Rows are one point carried round by a steady rotation, each followed by how many ticks it has turned.
The counts run from 0 to 142.
[102 109 132 145 151 152 128 175 135 144 154 163  88 119 159 119 130  90
 139 167  90 179 107 151 134 103 132 141 158  96 120 118 156 122  97 121
 189 181 145 147 108 116 139 128 152  90 128 104 104 140 110 158 164 122
  94] -> 83
[126 135 113 134 130 116 151 163 104 124 142 179  71 103 142 127 144 112
 145 164  88 193 124 155 120 116 149 150 141 131 141  71 130 106 123 148
 188 167 151 165  96 108 123 151 168 128 140 116 119 126  99 133 163 154
  96] -> 0
[115 105 122 165 162 154 136 153 134 144 138 168 101 134 157 114 141  68
 144 120  96 173 122 154 163 105 135 151 139 127 137 133 150 126 119 132
 210 168 148 155 116 122 154 149 168 120 137 106 130 145 102 156 181 133
  96] -> 59
[ 98 106 117 130 143 158 149 152 137 144 165 178 110 124 144 136 137  99
 124 159  72 165 114 144 153 115 146 134 133 102 101  93 131 118  98 126
 182 167 155 156 100 128 135 168 174 122 148 118 114 144 129 168 189 109
  98] -> 76
[ 94 120 141 159 156 145 142 158 130 135 149 158  82 133 174 152 155 113
 127 168  88 162 141 143 106 140 137 159 139 122 150  96 132 144  99 126
 201 154 140 139 118 110 128 126 138 102 140 120 129 157  94 160 179 150
  83] -> 30
[110 110 119 128 118 142 157 155 105 127 131 168  76 118 144 130 131 106
 145 161  99 192 130 159 146 131 160 155 138 110 131  88 136 120 119 153
 176 158 132 155  91 109 130 168 176 135 156 117 112 146 110 152 187 133
  85] -> 115
[119 128 146 160 129 151 134 160 116 127 160 168  83 123 174 148 156 116
 129 159  84 176 125 148 116 120 138 141 150 121 131 102 161 128 101 114
 188 176 164 149 115 115 126 110 153 108 131 134 113 172  95 144 173 167
 101] -> 134
[ 94 109 130 147 162 165 132 129 134 148 142 165 111 134 161 124 136  92
 111 165  81 161 128 151 134 111 125 153 150 125 131 129 156 143  84 128
 211 152 154 141 111 118 146 148 151 118 159 113 125 139 124 184 184 127
  86] -> 71
[ 94 112 140 163 141 144 153 167 137 136 152 161  84 131 176 159 148 121
 127 158  88 169 138 146 116 138 146 154 133 118 140  84 129 146 104 121
 194 146 149 144 118 113 126 133 143 103 140 135 129 169  90 153 185 157
  83] -> 29
[123 134 120 137 129 135 144 166 105 150 128 171  94 118 149 109 112 113
 130 164  94 205 119 166 119 101 139 142 155 121 140  98 149 126 106 149
 195 145 156 141  86 107 136 148 166 112 153 119 107 148  98 154 159 155
  78] -> 106
[ 98 127 133 156 126 136 142 159 117 140 139 165  83 110 164 138 141 117
 141 135  93 197 137 162 121 117 133 152 143 136 139  83 157 137 117 128
 193 147 151 159 111 101 146 129 162 110 139 131 119 161  82 136 159 176
  99] -> 4
[136 118 129 148 121 138 141 134  93 123 131 164  70 120 155 122 150  88
 143 135 101 186 131 157 137 118 145 153 151 135 146 121 160 118 124 151
 202 171 145 165 109 116 138 149 176 144 151 119 123 143 103 142 183 147
 108] -> 9
[111 113 124 136 155 139 161 152 143 158 137 172 101 134 137 120 118  90
 131 151  92 180 134 150 134 128 142 156 132 121 141  94 124 128 119 148
 213 134 142 158 105 114 145 176 169 125 159 116 129 123 101 165 178 112
  85] -> 65
[ 86 122 142 138 130 140 136 164 142 157 159 177  95 107 149 126 123 115
 138 141  83 196 126 153 130 103 125 139 153 125 118  79 152 134 108 122
 192 155 154 174 110 102 142 140 169 103 139 120 107 140  89 144 151 145
 112] -> 93
[ 86 116 121 148 136 148 137 132  98 117 119 166  98 116 163 134 147  99
 128 152  88 187 131 175 151 100 136 153 150 135 130 106 158 131  97 141
 182 166 151 143  98 105 148 138 161 139 152 110 124 159 124 157 174 169
  88] -> 111
[123 130 129 139 128 137 158 146 108 143 128 165  88 130 152 133 132 117
 117 157  91 189 146 152 105 143 144 160 141 137 154  87 133 134 112 151
 209 127 155 143 101 111 125 157 157 130 162 132 124 153  95 155 177 153
  82] -> 15
[122 124 131 161 172 143 135 136 127 139 153 179 101 127 164 136 165  94
 117 145  74 157 126 143 112 105 121 144 143 149 139 114 154 128 101 115
 221 174 179 164 128 123 139 125 150 119 139 122 133 138 111 148 173 147
 108] -> 46
[107 102 119 164 163 153 140 142 137 137 133 169 107 131 155 127 147  72
 139 115  87 174 126 156 162 108 135 148 133 132 130 121 148 124 121 130
 204 172 154 158 116 121 153 151 168 128 139 111 134 149 107 155 186 134
 103] -> 60
[136 122 121 146 130 128 154 163 112 114 154 178  76 111 148 140 166 103
 152 147  89 173 118 143 127 123 150 149 132 125 139  81 128 106 131 143
 192 178 154 171 113 117 123 148 164 123 135 125 125 143  99 129 179 145
 110] -> 140
[117 108 123 126 146 156 149 148 130 139 162 177 105 126 143 121 141  88
 124 163  80 167 112 145 149 112 143 138 132  99 104 111 134 116 104 130
 193 172 154 159 104 129 132 165 170 124 150 111 117 136 133 167 195  99
  93] -> 75
[137 132 134 142 126 142 154 156 112 149 130 163  86 136 153 128 125 113
 121 154  97 190 135 149 101 140 149 155 147 129 160  97 141 135 115 154
 211 131 147 140 104 117 122 151 159 121 158 132 121 160  88 156 182 147
  79] -> 16
[ 92 112 132 152 152 155 126 164 132 136 160 168  91 112 162 127 143  91
 145 159  82 173 112 154 144  98 129 138 155 103 113 114 154 125  96 114
 179 187 147 154 110 116 145 130 161 100 126 106 108 139 119 154 166 129
 101] -> 84
[117 114 149 165 161 141 137 155 122 129 145 160  67 135 173 142 161  94
 133 170 100 162 130 136 102 136 140 167 153 117 154 119 146 128 102 134
 206 165 136 147 124 118 128 127 138 109 135 113 129 135 103 159 184 139
  87] -> 32
[ 76 122 125 135 158 144 150 164 143 147 153 171 105 121 147 136 130 118
 116 185  73 169 128 155 120 105 134 147 136 112 118  75 126 133  88 122
 192 147 154 144 103 115 132 147 144 106 148 117 117 136 117 168 162 128
  80] -> 79
[117 125 138 167 160 151 131 146 135 146 161 175 104 128 169 134 160  98
 123 138  76 163 123 143 117 111 121 143 145 140 133 117 158 135 102 111
 213 170 177 160 127 122 135 123 155 115 135 127 130 150 101 151 174 146
 110] -> 45
[124 109 140 160 142 148 139 154 125 121 160 167  71 128 171 142 168  83
 142 153  91 162 125 139 127 137 145 155 145 109 139 124 146 118 110 130
 200 189 141 164 123 122 131 131 160 119 131 120 122 143 108 145 197 126
 108] -> 34
[127 125 143 164 155 151 138 160 144 151 168 173  96 127 169 134 150 102
 131 128  78 168 121 136 112 117 126 137 145 132 133 112 157 132 112 112
 213 164 173 161 126 122 136 124 157 102 128 132 124 157  88 146 173 148
 111] -> 44
[126 130 121 140 126 147 141 173 110 149 127 168  96 124 154 108 111 104
 139 152  96 203 116 168 134 103 139 143 155 117 134 103 160 120 110 144
 185 151 152 136  89 109 136 138 167 110 148 118 107 157  94 152 161 155
  79] -> 107
[102 121 113 132 133 136 144 134  91 115 120 169  80 118 150 132 141  98
 134 171  94 182 132 165 140 115 147 160 146 127 139  99 142 118 102 155
 183 166 135 151  94 105 134 159 162 144 159 106 122 134 129 157 174 148
  83] -> 113
[ 76 110 123 143 157 144 129 143 127 125 158 176  95 106 157 142 156  95
 133 162  76 171 119 157 149 100 128 141 144 120 108 100 150 124  94 115
 179 185 154 167 112 109 149 134 155 121 136 104 122 130 127 150 164 134
 108] -> 86
[ 85 107 139 148 153 167 142 148 151 162 147 164 111 140 161 132 117 100
 117 140  84 180 130 156 138 120 119 147 142 117 120 113 156 146  97 122
 203 139 152 148 114 118 151 143 160 107 150 123 121 159  99 174 180 132
  93] -> 69
